Each path below is one point turned by a fixed rotation once a step. After each direction that follows a path, write how fast that rotation turns it, in degrees a step (0 if it stays still).
Each turn is a multiple of 5 degrees from 10 to 175, or 0.
Each row of a path follows its step; steps can be skipped.
Rotation 1:
step 1: [ -2  -8 -10  -3  12   4  -7   5   3 -23  11 -31 -40   5 -25  23   1  13
 -24 -28 -24   8  13 -15   5  24  -8  10  16  -6 -16 -11  14 -12  11  -8
 -14 -21  28 -10  20 -22  -9  -8  11 -49 -22   2  -4 -18 -23]
step 4: [  6   5  12   2  -3   4 -17  -7 -45  -9  25  30   2   9 -12  19  -8 -19
 -38   4  25  21   0  21  17  21   0 -19   2 -34 -15  15  19  -1 -12  -8
  -5 -18 -21  -7 -32  -3   4 -18   6   6 -19 -36 -12  -1 -16]
step 6: [ 42 -45 -16  -7  -7  -7  -4   7   9  -1  10   6  15  -8 -17   8 -24  26
 -31 -12 -30  16  -3 -16 -18 -20 -34  -1  23 -19 -23   2  18  10   6  11
  -1  -8   0  11 -11   3  30 -10 -19 -20  -9   6  25 -12 -10]
step 10: [-24 -43   4  18 -22 -37   0   7  23  17   9 -17  -5 -19  -4 -14   0   0
  12 -16   4  -1  11  -3 -10 -24  21 -18   6 -18   0   6  13 -22 -38  -8
   4   5   7  -3  -4   5 -23   6  15 -26 -22  15  -9 -46  15]
step 14: [ 17 -10 -28  28  -8  -7 -16  11 -10  14   6  26  -7 -24   9  45  13 -13
  -2 -29  15 -36  -7 -28  -4   6  28  13  -6 -24 -13   7  11   4  14  18
   1  -2 -21  -3   9  -2  15 -10 -15   5 -19  12  28 -11  33]
step 17: [-41   9 -14  24  33  10 -16   1   3  -8  36 -23 -13 -12   3  -8  19  18
  10 -34 -11   0   3  -6 -16  -4   0 -29  12 -31  -6   1  16 -25 -15  10
 -22  -5  19 -16 -12  26 -15   7   1   2  -8  11  27 -15 -22]
step 18: [-10 -19   8 -10 -19 -24  17  19  41  34  -1 -14 -18  11  -8  40 -10   8
   3 -15  19 -13  19   4 -33   7  24  22  19   2 -11  -1  -1  25  -5 -27
   4  17  11 -10 -37 -16  11   4  -3   1  15   8   2  24  -9]
step 25: [-55  15   6   2   6 -12  21   6  14   8  19  -4  33   5  -9   6 -19   2
 -21  -2  26 -26  22  -9   1  -4  12  24   2 -20 -45  10   3   1   0  -4
  -1  13 -12 -38 -17  16  -6  32  -2  -6   1 -15  -3  13  -1]
step 28: [ -3 -12  25 -10 -18 -17   5 -20  16   6  -7  -3   4  30 -21 -15  -6 -11
   5 -13 -26 -29  -2   0  20 -16 -15 -39   8  -6  19 -24   9 -31  22  -9
 -21  44  -2 -28 -13 -18  12   4  -6   6 -20  -6  14  22  -5]
Directions:
[ 2 -6 -2  3  7  4 -3 -7 -1 -7  7  4  9  6  1  7  2  4 -1 -4 -2  3 -3  2
 -7  5 11 -6  3  6 -3  8 -1 -3 13 -5  1  2 -4 11  3 -6 -2 -8 -1  2 -5 -1
 -2  0  1]
145
[ 10   3   0  -5  -8  -3   2 -10  -1  -1   5   4   1   6   1   2  -3  -5
   1   3   0  -8  -4  -3  -1   8   2 -12   4  -4   0 -12   3   3 -11  -6
   9   6  -1  -1  -2  -1  -7  -4   2   4   2  -2  -1  -4  -3]
45
[ -4  -2   2  -3  -5  -9   1  -7  -8   2  -9   3   3  -7  -1  -1  -4   7
  -9  -1   7   5   0  -4   1   9   2  -2  -4   0   2   5  -7   2   7  -2
   3  -2  -5 -12  -1   8  -5  -2   3   0   0   2  -2 -10   9]
70
[ -4   8  -1   3  -3   4   3   3  -6 -12  10  -6  -4   0  -3  -5  -6  -1
  -7   2  -3  -7   2   8  10   2  -6  -6   0   1   8   4  -7  -5   2  -3
  -5   1  -7  -5  -2  -3   1  -8   1   5   2   2  -7   6   2]
90
[ -8   3  -5  -7  -5  -3  -1   2  -4  -5   7  -4   3   0   4   7  -5  -6
   3   4  -1   2  -6  -7  -3   0   4   5  -4  -3  10   0  -2  11   5  -4
   4  -3   4   5  -9   4   4   7 -12  -2  -1  -6  -7   4   2]
160
[ 10  10   6   1  -1  -2   4  -4   5   1   8   2  -3  -3  -1  -4   9  10
  -5   8   7   3   3  -2 -10   2   6   2  -8   1  -3   2  -1   1  -4  -2
   0  -1  -5  -1  -4   2  16  -1   0   0   2  -1  -5   7  -1]
160
[ 12   1   5  -1   4   6  -1   3  -5   3   1  -6  -1   1   0   5   6 -10
   1   0   4   2   8   3   2  12  -6   5   1   0  -2   8  -6   7   2  -9
   0  -1   2  -4   3  -6  -4  12   6   1  -4  -3  -7  -1  -1]
100
[ -8  -2   6   2  -3   3  -2   6  -4  10 -10   9  -6   4   2  -8  -2  -1
   3   5  -3   0   7   1  -3   8   1  -7   2  -6   2   6  -1  -3  -1  -1
   2   7   5   4  -7  -5   5  -7  -7  -4  -8  -7  -4   0  -1]
45
